In the rows, zero is written as 128.
One turn sends every row of this set to another row. A few are shown first. Where does it send the rows asked after them?
nizo: [114 139 130 108 179 144 129 157 146 129 126 130  96 135  92 121 161 121
 127 132 128 134 102]
gopat: [149 106 149 114 136 147 128 126 133 147 133 136 128 143 111 138 102 114
 108 182 131 155 136]
Saneb: [106 139 129 150 131 137 109 137  98 153 143 143 132 136 100 156 100 121
 107  94 139 111 129]
sedu: [151 124 141 126 139 128 134 152 116 161 170 140 126 109 132  90 168 134
 111 132 112 129 116]
fudo: [131 168 127 125 133 120 128 119 144 156 119 139 113 143 100 130 116 114
 110  96 126  96 111]
vofu: [108 113 108 117 157 125 108 122 121 114 117 128 130 154 125 116 165 114
 140 126 125 120  92]
sozes: [109 116 155 132 135 129 123  95 102 104 131 122 124 162 139 128 105 117
 111 162 140 123 108]
Zosab: [125 115 120 119 126 133 106  97 134 105  92 124 134 141 119 117 143 117
 135 118 129 121 136]
Lamop: [137 107 145 131 141 111 135 108 133 104 109 130 129 161 135 138 108 147
 122 158 123 152 108]
mor: [126 147 156 112 124 161 144 137 123 145 145 146 150 101 138 131 153 123
 127 122 166 109 124]
Fufeb: [122  87 145 134 130 155 130 127 123 145 151 141 128 110  88 116  98 138
 113  97 128 125 131]
gesi: [145 125 121 124 104 132 107 163 136 119 151 101 122  92 112 105 135 136
 127 157 124 134 120]
Nizir: [116 124 142 116 136 130 104  83 127 120 108 138 134 165 113 154 130 109
 118 130 139 144 122]
faz: [117 103 156 139 140 127 128  95 116  80 104 138 123 132 108 137 128 137
 120 123 140 125 129]
Mumub: [150 156 157 125 108 120 155 164 112 151 159 120 118 137 146 114 133 111
 105 144 135 139 119]
banis: [132 145 144 121 122  88 121 128 136 153 150 137 106 117 112 134 143 119
 102 170 107 146 104]
nibi: [127 127 152 126 129 112 125 129  84 135 170 125 119 100  98 133 130 155
 116 172 136 120 115]
relop: [ 90 104 118 102 155 145  98 131 119 110 113 117 115 132 138 110 145 148
 127 134 131 136 128]
kovap: [138 161 139 110 156 127 121 155 104 171 170 127 116 124 138 110 154 152
 103 129 134 124 122]
muzo: [104 113 138 122 167 140  99 106 124  94 124 118 125 146 108 137 131 118
 126 102 155 136 118]
dekug: [123 150 114 117 145  98 118 159 114 133 174  90 115 120 110 124 129 104
 123 139 138 127 110]
Tufu: [126 177 161 143 126 156 131 118 154 135 152 130 118 112 142 133 125 147
 117 119 126 136 140]
sagav: [138 133 148 135 144 132 176 109 116 155 171 123 147 122 122 122 130 104
 143 109 136 136 131]
Buka: [121 137 133 157 154 113 131 142 131 152 149 148 134 110 150 148 145 118
 124 101 122 150 153]
gubep: [111 117 103 130 137 149 114 136  92 140 130 121 119 120 108 100 144 122
 134 142 106 109 160]
detib: [152 141 150 153 126 129 142 175 101 138 172 120 128 131 134 132 123 151
 112 137 126 151 129]
Vevu: [135 111 147 116 110 135 153 143 158 145 102 159 120 119 100 126 116 117
 111 107 133 126 118]
liri: [137 148 148 166 155 112 142 130 107 101 133 133 107 141 113 138 109 123
 103 162 129  99 125]

Tufu turns into mor
Nizir turns into Zosab
relop turns into sozes
Now find these:
Vevu turns into Fufeb
dekug turns into banis
gopat turns into gubep
sedu turns into detib

